(in the rows, 128 means zero)
The rows of Y fall into a few groups, and each row is roughly a mix of its group's hidden directions; some rows fit no group.
Y (84 x 10):
[[113 148 174 137 109 115  86 106 136 125]
 [134 123 129  96 143 102 134 184 114 144]
 [ 87 112 127 115 123 103 119 154  90 104]
 [140 127 133  67 112 124 104 156 136 122]
 [150 101  97  79 133 104 144 127 118 117]
 [107 138 106 128 184 125 131 165 134 136]
 [113 147  86 157 153 132 115 102 125 158]
 [181 131 147 121 118 146 144 118 166 141]
 [169  84 126 111 114 145 143 114 154 114]
 [111 108 167 121 105 111 123 146 108 169]
 [153 142 164 132 103 144  88  98 136 121]
 [120 111  70 137 101 132 114 100 134 124]
 [156 105 105 124 168 156 148 141 157 127]
 [ 87  89  92 125 138 119 123 137 105 110]
 [117 110 116 117  77 100 118 107 127 160]
 [140  98 157  87 101 112 131 133 104 150]
 [147 133 132 105 171 156 125 115 166 148]
 [ 88 114 133 110  85 105 131 148 137 152]
 [101 106 125 132 143 110 143 163 121 176]
 [ 74 135 101 150 159 140 129 143 133 135]
 [130  99  78 117  91 112 107 127 125 137]
 [ 74 122 105 141 135 149 131 115 152 156]
 [104 149 150 125 161 150  94 138 155 151]
 [ 94 135  92  95 137 154 112 127 159 122]
 [145  91  79 135 153 141 126 102 126 121]
 [138 149 157 118 157 140 147 178 145 125]
 [150 125 162  81 111 113 144 154 118 115]
 [131 132  96 152 141 153 134 100 165 160]
 [127 135 120 145 163 123 183 134 113 103]
 [160  98  82 122 131 122 126 104 135 158]
 [ 93 101 146 111  95 112 125 140 107  94]
 [155  97 127  83 103 115 145 132 100 126]
 [ 88 143 124 153 169 149 121 126 149 151]
 [150 136 147 112 162 104 142 174 110 121]
 [114  85  91 109 109  99 120 129 111 145]
 [131 114  74 145 146 136 123  97 137 155]
 [100 111  94 140 124  90 145 157 104 131]
 [ 97 129 155 143  94  89 105 132 106 130]
 [124 126 100 129 187 132 132 161 113 123]
 [141 121 173  98  99 111 134 154 119 105]
 [154 117 113 183 123 106 113 118 103 140]
 [146  86  89 121 118 114 116  95 108 125]
 [101 130 165 142  91  97 104 130 108 134]
 [109 137 149 106  88  94 126 154 123 157]
 [129 151 124 149 169 166 127 121 166 137]
 [132 153 151 148 162 165 140 133 145  96]
 [112 115 131 170 147 109 123 146 118 176]
 [122 140 154 167 115 105 142 153  88 120]
 [112 131 163 162 148 128 109 138 132 174]
 [108 111  67 109 133 118 149 143 128 121]
 [143 114 165 164 109 106 125 127 106 162]
 [120 101  88 141 157 159 142 123 160 131]
 [125 115 134 120  80  95 125 130  90 106]
 [133 125  93 170 141 123 162 107 112 105]
 [109 113 108 119 157 103 146 175 120 151]
 [153 125  90 105 169 146 145 122 153 124]
 [107 142 173 127 119 105  85 111 139 137]
 [163 139 139  98 144 154 114  95 156 114]
 [111 106 118 139  97 107 151 159  87 134]
 [121 105 119 106  80  93 120 122 120 157]
 [112 113  80 134 125  92 148 148 105 113]
 [165 138 143 110 102 150 118  98 125  90]
 [119 108  89  92 111 114 101 154 135 146]
 [117 135 116 180 163 133 160 113 120 121]
 [154 146 159 156 122 141  84 102 131 129]
 [125 119 139 126  78  99 122 128  91 104]
 [ 83 130 118 120 126  94 114 154  92 136]
 [107 139 165 122 166 127 130 164 135 156]
 [118 139 111 123 106 162 101  86 154 113]
 [118 116  83 126 144 125 136 142 150 176]
 [146 113 145  82  78 117 121 133 125 125]
 [138 157 105 140 140 136 114 100 148  80]
 [ 99 122 149 145  89  95 120 143  96 133]
 [122 144 172 120 168 124 138 165 128 142]
 [108 147 164 133 174 136 122 154 139 151]
 [140 162 122  95 157 121  93 121  98 118]
 [ 89 152 134 182 118 119 112 133 127 121]
 [114  99  86 143 128 101 160 144 110 144]
 [103 151  91 162 149 111 118 123 143  98]
 [146 106  84 139 135 143 130  95 154 155]
 [146 100 113  86 106  98 140 130 100 114]
 [129  77 108 128 107 147 135  98 149 108]
 [154  81  99 121 152 140 134 120 122  97]
 [147 147 185 138 130 137 154 112 120 108]]

Here is one row from each group, named. Which group is each of the other rows in?
[ 86 136 123 138 169 142 136 167 129 113]
L
[141 113  90 159  95 126 118  91 119 119]
P
[121 118 160 125  77 105 118 130  93 124]
U

[131 160 147 132 161 149 146 165 157 139]
L
[129 156 188 121 107 128 131 143 127 105]
L
[ 95 122 123 137 167 116 155 163 125 157]
P
[143 138 113 132 159 121 173 135 111  87]
P
[122 185 144 153 144 123 110 117 102 132]
L
[146 126 175 157 133 109 159 135 102 137]
P
